One vector is turned by the same rotation once a tick. Each row is the vector after some number of ticks, and that number follows the row.
The counts run from 0 to 70.
[102 172 139 153 155 154 101  87 149 158 139 163  93 142 113 163 148 107
 123 119 119 137 104 144 136 160 158 138  93 129 166 120 128 133 100  96
 141 132 125 109 153  64 125 150 128  93 192 112 112 155 118 112 105 155
  79 111]
8
[113 174 144 158 159 151  98  78 137 162 137 165  98 141 116 168 148 103
 123 119 129 142  98 141 140 156 158 129  96 128 161 111 119 130 102 102
 137 135 119 105 153  66 125 150 129  90 183 114 111 153 118 105 104 162
  74 109]
1
[ 95 180 129 152 148 158 100  85 153 165 147 177  86 134 112 147 150 101
 128 127 100 135 113 152 134 166 156 131  87 122 163 132 119 138  99 101
 153 135 137 103 142  68 133 131 109  97 191 103 109 142 123 120 112 154
  91 113]
40
[114 167 133 157 148 148  82  75 133 185 146 167  95 131 111 154 141  89
 125 116 131 136 106 148 127 159 147 118  88 134 143 119 110 118 100 104
 132 133 124 100 152  69 131 153 114  84 170 118 126 157 120 105 110 171
  86 110]
12
[ 97 183 123 148 145 154  98  92 154 168 152 178  83 127 103 142 143  90
 127 125  97 131 119 151 124 162 155 128  80 121 158 133 120 138  97  97
 150 135 141 102 135  74 133 127 103  95 190 106 117 148 125 124 120 147
 102 111]
47
[106 176 115 146 142 153  85  80 138 187 154 181  95 126 104 142 134  76
 129 124 117 138 119 152 127 167 143 111  83 118 140 128 114 129 103 111
 137 132 142  99 129  83 135 132  89  93 169 110 118 148 109 115 121 156
  97 104]
55
[101 183 113 147 140 154  92  86 147 181 156 180  87 123  99 138 132  79
 129 129 105 133 119 156 126 159 146 122  80 120 150 134 115 134  95 108
 146 131 151 104 133  84 134 128  91  89 182 107 118 146 119 122 120 150
 100 109]
54
[104 178 141 157 158 155  97  82 148 161 142 164  96 139 112 161 152 103
 124 121 116 139 101 144 137 159 157 132  98 126 161 115 118 133 102  99
 142 135 122 108 148  67 130 144 126  91 187 113 113 151 118 109 106 157
  79 117]
14
[ 97 185 121 148 149 157 102  91 155 164 146 180  85 138 111 142 141  94
 134 128  98 135 117 150 133 166 145 127  84 114 162 130 121 141 105 101
 151 134 142 103 132  77 134 122  97  95 189 103 110 141 119 123 122 141
  99 111]
59
[101 177 137 159 161 155  98  78 155 161 139 170  92 137 120 155 149 104
 129 123 106 133 107 148 141 162 154 131  89 119 165 125 120 135 103 100
 152 136 127 103 141  65 130 136 109  93 190 108 110 147 124 116 111 157
  88 115]
33
[116 164 135 153 153 153  85  78 131 184 147 166  98 130 112 156 141  93
 124 116 135 143 103 144 127 161 148 124  91 130 146 113 113 119 103 105
 133 129 125 104 153  67 130 152 119  84 168 117 125 159 116 104 108 172
  74 110]
6
[110 177 115 163 161 170  92  73 140 169 141 180 101 140 118 142 136  90
 139 118 116 137 103 149 143 168 148 110  87 104 148 120 117 130 123 123
 138 136 131 100 124  76 131 124  87 102 162 107 113 144 104 119 119 153
  85 101]
69
[111 171 119 157 158 160  85  73 138 181 148 179  97 137 113 136 137  90
 134 118 122 130 107 152 136 168 145 106  83 113 145 120 111 128 117 121
 133 135 133  99 131  78 134 127  90  99 163 110 119 144 104 113 117 161
  89 100]
56
[110 169 123 156 150 154  83  73 139 188 151 177  91 125 113 145 140  88
 128 119 123 134 106 149 134 167 148 112  85 127 145 123 112 124 104 113
 141 133 136 103 138  75 132 139 100  90 166 113 121 151 115 109 117 163
  83 108]
37
[112 167 136 161 158 159  91  73 140 177 142 168  97 135 121 157 146  97
 127 114 125 138 100 147 134 165 157 119  92 127 152 112 115 122 110 110
 135 133 121 103 147  66 129 144 114  90 172 117 116 159 112 104 110 167
  73 114]
19
[115 164 136 156 152 153  88  77 129 177 137 166  97 130 110 164 144  98
 122 118 135 141  98 145 131 157 150 120  89 132 143 117 116 123 109 108
 134 129 119 104 152  65 127 157 124  83 168 116 125 157 112 103 109 168
  73 109]
0
[104 179 137 150 152 156 104  83 153 160 145 169  88 134 111 156 146 101
 126 128 112 134 106 144 137 159 155 132  89 128 166 123 119 135  97  98
 149 133 133 107 151  65 127 145 121  95 197 104 113 150 128 118 106 156
  90 121]
21
[107 171 126 161 156 155  84  69 136 183 144 172  96 128 113 148 140  94
 128 117 127 137 108 150 131 167 153 112  85 123 145 117 110 118 109 117
 140 132 131 102 145  72 134 144 103  93 166 119 121 154 113 111 111 164
  79 109]
31
[101 180 110 146 139 158  87  81 134 182 151 186  84 127  99 140 132  82
 135 129 105 138 120 154 127 165 142 114  76 109 139 138 116 135 106 117
 145 135 145 104 127  84 136 126  89  87 172 104 122 140 108 118 124 144
 107 103]
67
[113 164 128 147 141 145  88  85 130 187 150 170  88 121 105 155 136  81
 119 121 132 147 107 144 122 157 144 124  84 135 139 124 112 120  95 105
 129 126 129 103 155  71 131 154 121  76 166 114 130 162 119 107 108 158
  88 109]
5
[101 178 123 163 159 169  95  74 144 168 138 177  99 145 120 146 143  96
 136 118 110 134 105 153 142 166 154 114  90 107 153 120 117 131 122 118
 144 138 125 102 128  72 134 127  95 103 172 105 108 144 111 117 116 152
  82 106]
57
[105 170 120 150 144 147  85  80 134 189 154 179  89 118 104 140 139  84
 125 122 118 134 119 148 127 166 143 114  80 127 140 127 112 127  92 108
 139 135 146 105 143  75 136 142 103  86 174 111 122 151 118 111 118 162
  93 110]
36
[104 173 117 149 143 152  92  85 140 183 159 176  88 127 104 141 134  81
 123 128 112 135 117 149 124 167 144 118  81 124 141 125 116 127  98 109
 140 133 142 102 139  77 138 136  99  85 171 115 128 148 116 116 123 157
  94 113]
42
[110 172 127 159 162 160  85  72 137 180 149 176  96 135 116 145 145  92
 133 120 117 134 109 154 137 165 148 111  86 112 147 120 114 124 115 117
 138 134 126 100 133  75 128 137  92  96 168 110 115 148 110 110 114 161
  81 111]
50
[108 175 126 141 134 146  93  91 137 181 150 168  86 121  96 156 138  88
 119 125 118 139 114 144 123 156 144 135  86 141 148 132 118 127  85  92
 141 131 138 106 159  69 130 149 124  79 182 115 129 158 121 111 115 158
  93 112]
4
[103 183 126 164 158 172 103  78 150 160 135 175  93 143 119 144 144  99
 135 124 104 133 104 147 143 167 156 119  85 107 163 124 117 135 120 110
 148 141 131 103 125  71 131 121  93 102 182 102 104 142 109 122 117 144
  84 109]
64
[111 168 132 166 157 156  91  70 138 182 142 171  95 133 121 152 144  92
 127 116 127 135 106 149 132 171 153 116  91 130 150 116 115 122 111 112
 139 131 126 109 145  73 131 146 106  93 165 118 120 154 118 107 113 166
  77 110]
25
[ 99 180 115 148 139 151  89  84 141 183 160 180  90 121 101 138 139  81
 128 129 105 135 118 151 125 166 144 117  79 124 144 128 113 131  96 108
 143 133 148 102 137  77 139 131  96  88 177 109 123 150 120 124 116 149
 100 110]
48
[101 179 130 157 156 160 105  86 156 162 143 174  89 139 116 148 145 100
 131 129 101 134 112 146 135 166 154 127  87 120 169 124 121 138 104  96
 154 137 134 102 137  67 131 129 109  99 188 107 108 141 120 121 114 150
  90 110]
46
[ 98 185 124 157 161 164 107  83 154 162 142 175  92 143 116 148 145  98
 129 126 102 135 109 150 140 165 158 131  89 113 163 127 120 136 113 106
 152 139 133 103 138  72 127 126 100  99 187 106 107 144 120 119 114 150
  86 113]
52
